(in the rows, 128 means zero)
Rotation paths and how fast each direction turns (deg/step):
Each turn is a multiple of 5 degrees from 10 to 175, or 0.
Each row of a path follows its step; steps can be skipped.

step 0: [132 121 126 127 140 125 120 123 125 126 113 122 124 127 133 124 116 129
 125 131 130 139 130 132 128 124 122 135 123 126 126 123 133]
step 1: [120 132 119 124 116 127 138 132 133 126 122 124 130 129 129 122 127 129
 141 130 128 128 125 125 141 127 118 129 123 124 128 122 131]
step 2: [126 131 129 136 136 119 135 126 126 126 113 124 131 125 130 128 125 131
 128 123 118 123 120 127 124 127 132 115 131 137 126 125 134]
step 3: [128 125 126 128 134 118 130 120 119 125 126 132 133 127 125 122 123 116
 133 127 139 126 133 127 134 120 132 137 125 121 119 123 136]
step 4: [128 131 125 126 131 123 133 127 131 118 130 124 124 127 125 128 117 126
 135 126 125 118 118 125 125 133 113 126 125 117 139 126 126]
step 5: [121 125 123 125 137 117 124 132 128 127 109 135 121 125 129 134 135 126
 122 124 134 125 129 125 135 126 125 120 133 130 127 123 126]
step 6: [129 137 121 128 132 128 141 123 115 129 128 134 124 140 129 119 120 125
 129 131 137 132 120 124 134 126 131 128 124 131 129 128 125]
step 7: [139 123 131 128 133 131 132 124 136 133 114 119 125 118 125 125 123 126
 131 125 135 124 116 124 126 134 125 129 127 124 128 120 123]
step 8: [116 137 118 131 130 127 124 129 130 132 121 138 132 122 129 130 121 121
 131 129 131 135 132 123 127 125 116 129 126 135 124 117 129]
step 9: [135 135 127 123 132 129 138 127 133 117 123 131 129 134 139 123 120 129
 131 118 127 132 126 124 134 132 133 117 121 125 125 125 133]
Directions:
[129 129 131 128 130 126 126 125 129 130 129 124 128 130 126 128 127 126
 131 129 131 126 129 129 124 129 129 130 126 129 126 127 126] -> 95
[132 129 126 127 127 130 129 125 131 127 130 127 126 130 128 125 129 127
 129 131 126 125 129 127 132 130 128 128 127 126 129 127 128] -> 130
[129 126 127 133 129 127 125 127 127 128 127 130 128 127 129 128 129 129
 127 131 128 125 131 127 127 129 126 126 131 132 127 125 128] -> 130

step 0: [132 128 135 123 128 127 130 129 142 127 120 122 129 128 135 121 122 125
 123 138 127 126 129 134 127 125 136 123 129 128 118 136 123]
step 1: [125 126 129 133 124 126 125 120 135 128 127 124 125 122 122 127 113 131
 134 127 125 132 139 127 132 125 137 132 126 137 122 129 131]
step 2: [131 132 128 128 128 126 126 128 121 128 137 129 128 123 129 126 121 116
 125 135 131 123 137 122 141 126 132 122 121 133 125 120 128]
step 3: [128 127 116 118 142 125 119 130 125 132 128 135 128 127 127 133 125 125
 135 138 128 130 130 130 133 132 134 131 125 127 127 129 136]
step 4: [122 138 124 127 134 121 130 133 116 135 122 134 132 130 122 124 124 122
 129 131 120 130 128 130 124 115 127 129 131 128 130 134 130]
step 5: [122 118 126 131 132 123 129 129 128 137 135 126 124 134 131 121 132 128
 124 129 125 123 125 136 125 113 137 131 130 121 125 125 131]
step 6: [136 133 133 133 132 133 121 123 129 133 137 127 128 132 133 126 125 128
 132 127 128 123 130 140 122 122 135 134 136 134 128 130 116]
step 7: [134 126 132 127 123 137 124 128 126 125 122 123 131 136 130 125 123 127
 124 130 117 128 137 134 126 132 143 120 131 129 127 124 128]
step 8: [137 123 115 130 129 127 128 118 126 125 122 130 127 125 122 131 128 132
 122 127 127 129 134 125 130 125 138 124 126 137 119 129 121]
step 9: [125 128 116 127 129 133 121 128 120 123 127 120 118 131 122 123 127 121
 137 131 131 127 130 129 132 123 124 121 121 136 126 125 126]
Directions:
[128 131 128 130 126 126 129 132 130 129 127 127 124 129 128 127 132 127
 128 129 128 124 127 129 125 128 130 131 129 129 129 131 131] -> 60
[127 128 129 127 126 128 131 129 130 129 126 130 130 129 129 129 129 130
 129 128 124 132 133 128 127 126 127 126 129 130 130 130 131] -> 110
